In the rows, zero is written as 128.
Each named turn below is shown by a few rows before and after it. Which turns, in which order, take the first row of each later pair to the second? The first pair is answered.
turn S:
[143 135  87 149 141 136 128 135] |-> [140 151  92 136 135 137 123 131]
[147 155 116 118 128 144 113 122] |-> [136 160 128 111 110 127 105 117]
[108 136 112  86 134 134 117 111] |-> [107 128 119  89 125 112 113 109]
[131 156 141 126 120 142 108 112] |-> [131 143 151 125 116 118 107 111]
turn A:
[138 160 104 125 159 171 125 114] |-> [159 163 126 163 147 137 140 145]
[124 109  98 171 130 116 119 120] |-> [115 110  87 149 133 133 112 104]
[154 173 124 182 107 121 126 157] |-> [115  97 126 190 113  92 144 141]
turn F:
[141  81 139 192 127 103 160 150] |-> [144 125  84 144 170 182 148 129]
[176 204 155 119 103 132 103 132] |-> [168 112 180 183 106  84 144 149]
[170 191 125  92 107 117 108 141] |-> [153 107 154 151 105  62 138 161]
[137 170 113 114 113 140 110 110] |-> [131 139 142 144  91  93 127 122]
Now pairs of rows:
Each pair is 2 to 3 turns apart.
[164 153 116 167 151 163 140 163] |-> [156 160 103 143 163 182 137 149]
A then F
[118 173 126  80 104 151  93 102] |-> [120 159 157 101  77 102 101 113]
S then A
[127 150  98  83 166 177 118 103] |-> [ 89  56 143 132 148  98 141 112]
S then F then F
[125 105 157 144  98  69 135 121] |-> [104  70 121 117 135 100 141 101]
A then S
[124  74 153 168 122  83 141 145] |-> [145 139 172 136  89  71 112 146]
F then F then F
[ 98  88  67 103 180 133 149 104] |-> [ 90  92 128 107 107  49 136 113]
F then S then F
[146 192 124 131 144 170 130 117] |-> [117 133 104 135 168 177 148 105]
A then A then F
[162 137  85 122 153 205 141 152] |-> [187 170 119 154 120 167 134 180]
A then F
[ 75  47 117 121 129 101 130  97] |-> [148 201 103  92 123 169  97 121]
F then A
[ 92  59 167 114 111  89 133  91] |-> [189 197 162 143 111 151 114 154]
F then A then A
[ 92 120 138 113 115 109 131 113] |-> [121 166 144 113 104 121 117 123]
A then A
[170 174 113 189 150 179 117 153] |-> [ 73  45 108 161 153 135 131  98]
F then A then A
[107  83  77 126 177 171 153 104] |-> [141 133 172 170  79  63 130 149]
A then F then A
[ 98  80 165 102  91  45 129 107] |-> [106 123  80  58 172 173 128  79]
S then F then S
[143 183 101  83 137 177  95 129] |-> [166 129  98 171 172 176 134 172]
A then F then F
[128  89 113 146 149 124 153 138] |-> [137 104 137 145 116  89 140 149]
F then F then F
[ 86 119 117  58 117 121 109  92] |-> [104 151 138  59  95 114  98 104]
F then A
[104 141  95  56 144 124 119 104] |-> [141 127 154 147 108  56 140 160]
A then F
[138 162 149 140 100  91 118 137] |-> [102  97 137 143 125  87 136 117]
S then A
[152 171 136 158 150 145 138 169] |-> [142 192 138 125 135 146 121 155]
A then F then F
[ 80 123  84  67 172 177 112  79] |-> [144 233 128  88 115 153  87 121]
S then A
[141 125 169 154  89  87 126 145] |-> [120  93  96 119 157 174 142 112]
F then A
[ 83  62 110 104 132 113 139  80] |-> [154 198 115  90 105 152 103 114]
F then A
[156 167 145 129 104 119 112 144] |-> [101  79 135 118 119  99 126 113]
A then A
[121  72 135 167 161 111 167 140] |-> [104 115  99  87 175 163 137 104]
A then S
[121 136 131  61  94 126  99 100] |-> [110 116 131  61  88 113 109  96]
F then A
[134 180 145 103  97 125  99 128] |-> [102  95 157 130  99  75 130 122]
A then A
